In the data rows, zero lies at 4.5, halfway between 4 and 5.
Here are some points:
[5 4 4 5 4 4 4 4]
[3 3 4 4 3 4 4 3]
[4 4 5 4 5 5 4 4]
[4 3 3 3 2 3 3 3]
[6 8 6 7 9 7 6 6]
[4 3 4 4 2 3 4 3]
[4 4 5 4 4 4 4 4]
[4 4 4 4 3 4 3 4]
[4 3 4 4 2 3 4 5]
[5 3 4 4 3 4 4 3]
[5 3 4 4 2 3 4 3]
[5 3 4 4 4 4 4 3]
[6 9 8 8 9 9 7 9]
[4 4 5 4 4 4 5 4]
[4 8 5 5 8 6 5 5]
[4 3 4 3 3 3 4 2]
[5 9 5 5 6 5 4 9]
[6 6 6 7 9 9 6 5]
[4 3 4 4 4 4 4 4]
[6 6 5 6 7 6 6 5]
[4 6 4 4 5 4 4 5]
[4 3 3 4 3 3 4 3]
[4 4 4 4 4 4 4 3]
[5 9 6 7 9 8 6 9]
[6 7 6 6 7 6 5 6]
[4 4 4 4 3 3 4 4]
[4 3 4 4 3 3 4 4]
[4 3 3 4 2 3 4 3]
[4 4 4 3 2 3 4 3]
[4 3 4 4 3 3 4 3]
[4 5 4 4 5 4 4 4]
[4 3 4 4 2 3 4 3]
[5 5 5 6 6 6 5 4]
[4 3 4 3 3 3 4 4]
[4 3 4 5 4 4 5 3]
[4 4 4 4 4 4 4 4]
[6 8 8 9 9 9 7 7]
[5 7 5 6 8 7 5 5]
[4 3 4 4 3 4 4 3]
[4 3 4 4 2 3 4 3]
[4 2 4 4 2 3 4 3]
[4 3 4 3 3 3 4 4]
[4 3 4 3 3 4 4 3]
Then 16 other points, each followed by its number:
[4 6 5 5 6 5 5 5] 0
[4 6 4 4 5 4 5 5] 1
[5 4 4 4 5 4 5 4] 2
[5 4 5 6 5 6 5 4] 3
[4 3 4 4 3 3 5 3] 4
[4 3 4 4 5 4 4 4] 5
[4 3 4 4 3 4 4 3] 6
[5 3 4 4 3 3 5 3] 7
[4 2 4 3 2 3 4 3] 8
[4 3 4 3 3 3 4 3] 9
[4 4 4 5 4 4 4 4] 10
[4 3 4 4 3 4 4 3] 11
[4 4 4 4 3 3 4 4] 12
[4 3 4 3 3 3 4 3] 13
[4 3 4 4 3 4 5 3] 14
[4 3 5 3 3 4 4 3] 15
Which of these numbered points is nearest to each point below, ignoring the 2 directions in which the first points spread most? Its number follows each.
[4 4 4 4 3 3 5 3] > 4
[4 4 4 4 3 3 4 4] > 12
[5 3 4 4 3 3 5 4] > 7
[7 9 7 9 9 9 7 9] > 3
[3 3 4 4 3 3 4 3] > 0
[4 4 4 5 4 4 4 4] > 10
[4 4 4 5 4 4 4 4] > 10
[4 4 4 3 3 4 5 4] > 14
[4 4 4 5 5 4 4 4] > 10
[4 3 3 3 3 3 4 4] > 2
[5 5 6 5 5 6 5 6] > 8
[4 6 3 4 5 4 4 4] > 1
[4 3 4 4 3 3 4 3] > 12
[5 6 5 6 6 6 5 6] > 3
[5 6 4 4 5 4 4 6] > 2
[4 2 4 4 3 4 5 3] > 14
[4 4 4 4 3 4 4 6] > 3
[5 9 5 5 8 7 6 9] > 14
[5 6 5 5 6 5 5 8] > 8
[4 3 3 3 3 3 4 2] > 1
[4 3 4 4 3 3 4 3] > 12
[5 7 5 7 7 6 5 7] > 10
[4 6 4 5 6 5 5 4] > 1
[3 3 4 3 3 3 4 3] > 0
[5 3 4 4 5 4 4 4] > 5
[4 4 4 4 3 4 4 5] > 3
[3 3 3 4 2 3 3 3] > 10
[4 3 4 4 3 3 4 3] > 12
[5 6 5 6 8 6 5 5] > 5
[4 3 4 4 3 3 4 3] > 12
[4 3 4 4 3 3 3 3] > 10
[4 3 4 4 3 3 4 3] > 12
[4 3 4 4 3 3 4 3] > 12
[3 3 4 3 2 3 4 2] > 0
[4 9 5 5 7 5 5 9] > 0
[4 6 4 5 6 5 5 5] > 1
[9 9 9 9 9 9 9 9] > 7
[4 3 4 4 3 3 4 3] > 12
